In the rows, 128 means zero.
T: a few groups of rows, each row roughly a mix of its group's hidden directions
T (152 x 10)
[[149 154 174  87 134 139 148 126 142 151]
 [103 107 130 136 164 149 110 102 165  96]
 [156  97  96 132 166 107 126 108  94 130]
 [149 132 165 123 118 167 117 139 152 171]
 [100  89 156 153 133 137 137 116 150  87]
 [115  99 119  75 118 124  92 102 145 127]
 [112 107 122 119 148 162 142 115  81  92]
 [152 138 161 110 112 153 183 116 132 140]
 [139 160  86 121  97  95 116 122 125 160]
 [143 104  71 113 140 140 113 159 109 136]
 [100  86  94 172 132 110 123 121 139 135]
 [176 134 131 106 101 133  94 152 156 137]
 [125  73 136 131 166 136 140  92 118 136]
 [152 121 163 107 120 142  82 133 159 153]
 [141 122 174 131 126 168 127 131 152 170]
 [ 87  85 131 114 111 136 113 163 136 154]
 [137 118 140 138 168 174 122 115 171 126]
 [108 180 145 121  91 128 120 163 137 124]
 [116 124 155 121  84 123  94 169 150 134]
 [115 145 178 146 115  93 122 130 155 157]
 [ 84 119 104 147 153  91 106 105 114 121]
 [ 85 114 104 152 152  97 109 113 106 106]
 [129 180 151 126 118 109 135 105 153 164]
 [150 183 154  95 110 130 122 153 124 126]
 [114  73 131 143  94 136 131 114 164 132]
 [126  77 103  97 139 129 107 148 161 129]
 [112  74 157 118 158 142 108 150 133 117]
 [123 110 179 121 155 165 150 126 136 105]
 [145 127 146 134 155 164 154  85 159 123]
 [121 149 161 123 126 145 168  95 126 169]
 [149 163  90 157 119  96 104 150 132 118]
 [ 86 128 119 152 161 108  81 129 120 122]
 [148 158 164 102 109 127 170 115 123 154]
 [125 142 178 151 122  93 134  98 155 133]
 [146 136 188 100 150 137 138 131 152 141]
 [154 164 158 100 107 117 152 115 137 163]
 [148 108 155 124 150 118 127 185 102 142]
 [121 149 170 129  90 145 130 132 174 127]
 [130 174 168 147 121 145 144 105  97 133]
 [135 154  88 118 137  93 101 111 146 162]
 [109 155 139 111 110 153 141  80 160 113]
 [133 128 120 135  84 149 152 153  80 116]
 [141 145 115 100 186 148 128 137  98 134]
 [133 119  93 135 177 111 132 116  84 128]
 [ 86  79 121 119 101  98 138 128 140 123]
 [109 103 117 107 146 156 133 107  86  92]
 [152  80 115 131 168 132 139  91 122 136]
 [ 99  99 132 175 151 118 139 127 113  91]
 [127  81 113 161 105 135 128 102 163 112]
 [163 107 132 103 168 122 129 108  84 128]
 [137 129 150 112  93 166 141 124 153 172]
 [124 143 108 160  86 119 113 149 173 124]
 [ 82 162 153 120  88 122 131 154 121 126]
 [ 93  94 136 146 141 101 127  90 107 102]
 [114 182 138 124  87 121 120 162 135 120]
 [148 124 163 106 110 150 175 147 103 133]
 [111 143 144 162  98 111 134  79 150 113]
 [169 146 152  98 111 160 133 154 151 143]
 [171 136 162 100 108 146 159 140 121 150]
 [104 114 115  94 142 153 121  95  92  99]
 [142  99 165 138 145 116 130 180 104 131]
 [112 162 112  78 130 119 147  99 115 153]
 [147 168 145 112 100 104 155 111 123 164]
 [150 163 160  87 122 141 158 122 127 155]
 [130 110 162  82 114 126 143  81 122 131]
 [119 116 181 116 142 163 162 135 120 107]
 [ 85 126 138 151 153 137 171 104 104 134]
 [130 111 142 188 138 128  95 153 142 116]
 [142 157 156 101 105 135 174 105 124 148]
 [139 134 175 129 118 154 154 106 141 170]
 [141 108 152 127 128 134  65 142 156 139]
 [166 140 118 104 104 123  84 146 155 149]
 [134  87 135 150  94 100  88 141 141 122]
 [151  95  94 164 150 112 133  93 136 127]
 [142 188 105 156 111 105 130 121 117 134]
 [167 174 105 115 113 132 101 118 146 152]
 [126  81 109  88 133 125  96 133 158 127]
 [137 140 105  86 129 178 154 128 107 132]
 [158 190 133 139 106 121 117 112 131 149]
 [169 138 157 114 112 166 151 155 148 135]
 [154 130  92  94 131 179 123 112 114 122]
 [158 164  91 106 122 160 120 102 110 125]
 [115 124 166 127  74 136 114 142 161 119]
 [ 89 147 140 134  69 121 130 148 140 121]
 [ 90  96 137 163 132 136 126 115 137  82]
 [ 96  73 133 128  88 131 130 132 148 143]
 [139 186 126  95 127 149 152 143 126 148]
 [111 139  87 158  91 118 122  89 132 115]
 [146 122  89 148 181 116 136 105 109 132]
 [145 156 134 129 117 110 127 138 179 173]
 [124  94 110 118 175 147  97 156 138 115]
 [ 96 117 119 147 163 117  94 106 163 107]
 [123 134 124  73 115 121 148  85 118 151]
 [135  95 110 114 142 162 131 123  89  87]
 [134 133 156 122 119 152 193 109 118 134]
 [152 113 147 110 108 133  75 127 154 157]
 [133 145 154 128 155 136 103 153 169 167]
 [141 166 150 112  94 129 168 102 120 148]
 [154 162  88 100 122 124 115 137 113 166]
 [164 130 111 115 106 111  77 151 150 122]
 [ 90  67 121 107 123 118 120 137 145 124]
 [101 160 175  97 115 154 131 149 128 127]
 [150 105 164  78 114 155 142 117 140 133]
 [168 136 156  96 108 160 127 144 153 150]
 [141 101 139 115 103 113  76 100 141 152]
 [115 119 172 124  81 134 111 145 162 129]
 [130 172 138 103 121 140 175 107 117 154]
 [ 95 172 148 121  87 120 125 161 128 127]
 [140 111  84 108 140 159 141 117  97  95]
 [143 112  76 109 133 153 112 163 105 130]
 [129  85 153 129 175 136 113 156 129 107]
 [ 88 151 168 111 103 158 141 140 147 129]
 [ 95 119 100 147 150  99  81 131 118 110]
 [140 126 150 128 120 154 196 124 120 119]
 [164 155 132 125 169 167 104 132 111 120]
 [115  86 113  86 136 165 120 113 114 110]
 [113 108 115 125 140 147 122 116  75  84]
 [122 121 154 113  94 156 150 123 156 172]
 [148 162 156 109  95 110 159 113 129 159]
 [117  92 135 124 176 161 111 142 141 101]
 [114 163 114  79 125 122 142  97 113 157]
 [149 152 170  90 134 138 152 113 149 151]
 [141  97  81 129 147 140 132 171 151 129]
 [120 148  71 130 105 139 115  88 139 123]
 [156 103  90 149 163  97 124 109 110 136]
 [134 173 150 177 124 121 153 134 105 131]
 [142 133 179 125 124  87 129 125 164 149]
 [124 168  98 120  82 123 141  96 126 147]
 [100 118 113 144 143 108 164 113  98  85]
 [ 84  98 128 158 137 136 121 116 140  82]
 [148 132  84 129 123 122  96 162 162 150]
 [153 150 131 104 189 149 130 127 110 134]
 [131 174 147 121 127 115 135 115 166 172]
 [ 98 150 172 105  93 151 125 151 140 122]
 [108 115 137 118 149 158 149 105  81  96]
 [ 88  76 145 140 145 120 145 149 121 109]
 [130  95 108 147 136 114  85 159 136  92]
 [176 101 102 135 171 138 121 107 137 127]
 [149 131 172 116 123 165 143 131 154 165]
 [100  90 156 148 142 141 133 118 151  87]
 [148  85 101 103 134 163 120 130 109  98]
 [119 168 134  94 166 154 133 145  97 125]
 [143 128  72 126 110  89 123 139 157 131]
 [145 158 144 148 108  95 113 142 165 161]
 [119 124 162 109  84 135  98 166 147 128]
 [143 139 140 134 122 103 123 149 183 168]
 [149 172 159  83 119 149 129 144 119 121]
 [152 111 117 150 158 136 156  75 143 125]
 [106 154 106 160 142  78 107 110 122 125]
 [140  91 143 123 109 114  73 107 144 143]
 [153 127 157 134 121 157 188 139 135 120]
 [128  96 186 130 148 134 143 127 157 112]]

one row of each group, then the others: which group is each in?
[104 112 129 129 162 137 102 103 176 105]	<56>
[144  99 141 181 124 141 115 160 134 101]	<44>
[116 113 119  74 122 129  87  97 141 131]	<5>
[154 104 121 152 143 147 147  80 160 118]	<85>

[158 108 109 131 169  98 122 111  87 130]	<85>
[149 169 121 116  98  96 130 107 139 166]	<56>
[129 142 135  78 116 116  97  94 133 161]	<44>
[139 134 188  99 154 138 139 131 153 137]	<56>
[ 86 124 141 149 153 140 171 107 100 124]	<44>
[102 165 139 152 122  96 120 142 156 166]	<5>
[150 122 109  98 149 140 119 179  99 147]	<56>
[163 128 154 128 110 162 177 146 135 120]	<44>
[111  96  83 166 114 131 118 130 109 100]	<56>
[132 166 143 124 115 108 125 122 171 173]	<5>
[ 88 135 176  97 118 158 145 134 128 135]	<85>
[110 160 137 101 113 104 118 170  94 144]	<85>
[167 118  85 154 151  94 116 117 118 129]	<85>
[117 134  79 147 133  94  84 123 138 136]	<56>
